[[-17.4  -4.2  24.1  26.9]
 [ 43.6 -15.5  -4.1 -13.0]
 [-46.1 -11.9  16.3  -3.6]
 [ -7.0 -36.9  -6.3  12.5]
 [-26.9 -13.8 -14.9  18.4]
 [ 64.0  -4.7  -6.0   1.9]
 [  9.2  63.9 -38.4 -44.6]
 [  3.0 -27.8  62.8  45.0]
 [-18.6 -38.9  60.3  64.6]
 [ 14.4 -17.9 -20.0 -27.6]
 [  2.7 -13.8  11.5  -5.0]]
->
[[  3.0 -27.8  62.8  45.0]
 [-18.6 -38.9  60.3  64.6]
 [-17.4  -4.2  24.1  26.9]
 [-46.1 -11.9  16.3  -3.6]
 [  2.7 -13.8  11.5  -5.0]
 [ 43.6 -15.5  -4.1 -13.0]
 [ 64.0  -4.7  -6.0   1.9]
 [ -7.0 -36.9  -6.3  12.5]
 [-26.9 -13.8 -14.9  18.4]
 [ 14.4 -17.9 -20.0 -27.6]
 [  9.2  63.9 -38.4 -44.6]]

[[ -8.1  11.6 -35.2]
 [  6.6  -4.4  14.6]
 [-17.1  36.7  36.9]
 [ 15.9  19.0  34.1]
 [-37.9  17.9 -16.2]
 [-11.4 -43.0  13.5]
 [-19.0  30.5 -36.1]
 [  8.0  25.3 -16.9]
 [-19.5  20.1  14.8]
 [-30.4  67.6 -31.8]
 [ 44.2 -31.0  -4.6]]
->
[[-17.1  36.7  36.9]
 [ 15.9  19.0  34.1]
 [-19.5  20.1  14.8]
 [  6.6  -4.4  14.6]
 [-11.4 -43.0  13.5]
 [ 44.2 -31.0  -4.6]
 [-37.9  17.9 -16.2]
 [  8.0  25.3 -16.9]
 [-30.4  67.6 -31.8]
 [ -8.1  11.6 -35.2]
 [-19.0  30.5 -36.1]]

[[  0.1  11.8  -1.0 -32.1  24.6]
 [ -8.6  24.8   8.2 -50.0  11.2]
 [  2.5  24.7   7.3 -46.8   9.2]
 [ -1.1  24.9   5.1 -49.6   7.0]
 [  6.0  14.1  -2.0 -33.8  21.2]
 [ -2.7   2.4   1.0 -31.7  14.4]
 [-17.0   9.6   3.5 -49.8  11.2]
 [  4.4  11.0  -1.8 -31.5  20.2]
 [ -9.0   5.9  -1.7 -32.4  21.9]
 [ -8.5   6.9   3.9 -55.1  13.6]
 [  0.1   8.0  -3.4 -29.3  11.4]
 [ -5.1   8.8  11.4 -50.7   7.4]]
->
[[ -5.1   8.8  11.4 -50.7   7.4]
 [ -8.6  24.8   8.2 -50.0  11.2]
 [  2.5  24.7   7.3 -46.8   9.2]
 [ -1.1  24.9   5.1 -49.6   7.0]
 [ -8.5   6.9   3.9 -55.1  13.6]
 [-17.0   9.6   3.5 -49.8  11.2]
 [ -2.7   2.4   1.0 -31.7  14.4]
 [  0.1  11.8  -1.0 -32.1  24.6]
 [ -9.0   5.9  -1.7 -32.4  21.9]
 [  4.4  11.0  -1.8 -31.5  20.2]
 [  6.0  14.1  -2.0 -33.8  21.2]
 [  0.1   8.0  -3.4 -29.3  11.4]]

[[-33.6 -18.5  37.0  -9.8 -25.3   6.1  20.3   8.2 -25.6 -20.7 -12.6  -5.6]
 [-17.5  -3.3  -0.6 -18.6   0.0   9.6 -58.1  21.1  -0.9  23.6  12.7  -5.7]
 [-24.3  16.0  -6.5 -15.0  -3.3  18.6 -55.6  13.5 -18.5  13.6   3.9  -0.9]
 [ 32.5  -4.5  -5.1  28.2  10.9 -15.0  -8.6  34.1  16.3  20.4  21.3 -29.0]
 [ 16.0   1.5 -10.7 -23.8 -10.3  10.2 -29.4   4.0 -14.6 -50.4  -9.7 -23.8]
 [-22.8 -12.1  26.7 -24.4   5.5  18.7   2.6 -19.8  11.1  36.0   0.4  34.9]
 [-13.8 -22.0  -4.7  48.7   1.2 -20.0  40.3  -7.2 -11.7   6.3 -12.7   7.2]]
->
[[-33.6 -18.5  37.0  -9.8 -25.3   6.1  20.3   8.2 -25.6 -20.7 -12.6  -5.6]
 [-22.8 -12.1  26.7 -24.4   5.5  18.7   2.6 -19.8  11.1  36.0   0.4  34.9]
 [-17.5  -3.3  -0.6 -18.6   0.0   9.6 -58.1  21.1  -0.9  23.6  12.7  -5.7]
 [-13.8 -22.0  -4.7  48.7   1.2 -20.0  40.3  -7.2 -11.7   6.3 -12.7   7.2]
 [ 32.5  -4.5  -5.1  28.2  10.9 -15.0  -8.6  34.1  16.3  20.4  21.3 -29.0]
 [-24.3  16.0  -6.5 -15.0  -3.3  18.6 -55.6  13.5 -18.5  13.6   3.9  -0.9]
 [ 16.0   1.5 -10.7 -23.8 -10.3  10.2 -29.4   4.0 -14.6 -50.4  -9.7 -23.8]]

[[ 24.0  12.9   2.9  45.5 -36.6   8.3 -18.1 -11.6   1.2 -18.2]
 [-23.5  32.7  44.7  -9.5 -26.5  20.1  49.1  20.7  46.2 -44.1]
 [  1.8  -0.9  22.0   2.0 -15.8 -14.1  29.7  -8.7  37.9  26.2]]
->
[[-23.5  32.7  44.7  -9.5 -26.5  20.1  49.1  20.7  46.2 -44.1]
 [  1.8  -0.9  22.0   2.0 -15.8 -14.1  29.7  -8.7  37.9  26.2]
 [ 24.0  12.9   2.9  45.5 -36.6   8.3 -18.1 -11.6   1.2 -18.2]]

[[-23.0  30.6   1.5   9.0 -29.8]
 [ -7.7  40.7  30.6  -8.8 -16.0]
 [  6.4 -17.9 -30.9 -28.0  27.8]
 [ 15.1   2.3 -66.4 -33.9 -14.2]
 [ 24.1   2.9  21.6 -24.3  33.0]
 [-19.6  -4.8  -2.7  -5.0  16.1]
 [ -4.6 -19.6 -27.7 -12.5  20.1]]
->
[[ -7.7  40.7  30.6  -8.8 -16.0]
 [ 24.1   2.9  21.6 -24.3  33.0]
 [-23.0  30.6   1.5   9.0 -29.8]
 [-19.6  -4.8  -2.7  -5.0  16.1]
 [ -4.6 -19.6 -27.7 -12.5  20.1]
 [  6.4 -17.9 -30.9 -28.0  27.8]
 [ 15.1   2.3 -66.4 -33.9 -14.2]]

[[  0.5 -30.6  -3.4  30.9 -30.1  63.8]
 [ 31.3   2.4  11.5  29.5 -66.9  42.8]
 [  7.5  36.4  39.2  25.0 -46.6  44.4]
 [-13.3  -6.8  -2.5  23.9 -27.6  66.2]
 [-14.3 -45.5   4.4  39.7 -14.3  60.2]
 [-23.6  31.2  -3.0  28.5 -22.3  61.7]
 [-36.1  16.8  -8.9  31.4 -51.9  32.6]]
->
[[  7.5  36.4  39.2  25.0 -46.6  44.4]
 [ 31.3   2.4  11.5  29.5 -66.9  42.8]
 [-14.3 -45.5   4.4  39.7 -14.3  60.2]
 [-13.3  -6.8  -2.5  23.9 -27.6  66.2]
 [-23.6  31.2  -3.0  28.5 -22.3  61.7]
 [  0.5 -30.6  -3.4  30.9 -30.1  63.8]
 [-36.1  16.8  -8.9  31.4 -51.9  32.6]]

[[ -5.8 -25.5 -27.2  23.4  48.7 -31.3 -48.6  23.7  14.0]
 [ 37.7  32.3   2.8 -14.3 -13.7 -30.9 -26.6  44.5  23.3]
 [-33.3  33.5  20.0  32.5 -24.5   2.0  24.2   0.3 -13.5]
 [ 33.6 -33.2 -48.6 -16.8 -11.0  41.2  18.2  -8.9 -10.5]
 [-15.5 -19.1 -38.2  41.4  40.1 -25.7 -36.6  26.0  30.2]
 [-11.6  -1.6  26.1  -1.2  46.3 -32.9  -9.7  -9.6 -32.5]
 [-28.3 -21.3  18.3  -2.9  -1.7 -10.0   8.0 -26.0 -29.8]
 [ 28.8 -16.0  -5.1 -27.2   9.1  37.4  29.8 -16.1  30.2]
 [-25.9  16.1 -18.5  38.8 -23.8  19.6  12.4   9.0  23.1]]
->
[[-11.6  -1.6  26.1  -1.2  46.3 -32.9  -9.7  -9.6 -32.5]
 [-33.3  33.5  20.0  32.5 -24.5   2.0  24.2   0.3 -13.5]
 [-28.3 -21.3  18.3  -2.9  -1.7 -10.0   8.0 -26.0 -29.8]
 [ 37.7  32.3   2.8 -14.3 -13.7 -30.9 -26.6  44.5  23.3]
 [ 28.8 -16.0  -5.1 -27.2   9.1  37.4  29.8 -16.1  30.2]
 [-25.9  16.1 -18.5  38.8 -23.8  19.6  12.4   9.0  23.1]
 [ -5.8 -25.5 -27.2  23.4  48.7 -31.3 -48.6  23.7  14.0]
 [-15.5 -19.1 -38.2  41.4  40.1 -25.7 -36.6  26.0  30.2]
 [ 33.6 -33.2 -48.6 -16.8 -11.0  41.2  18.2  -8.9 -10.5]]
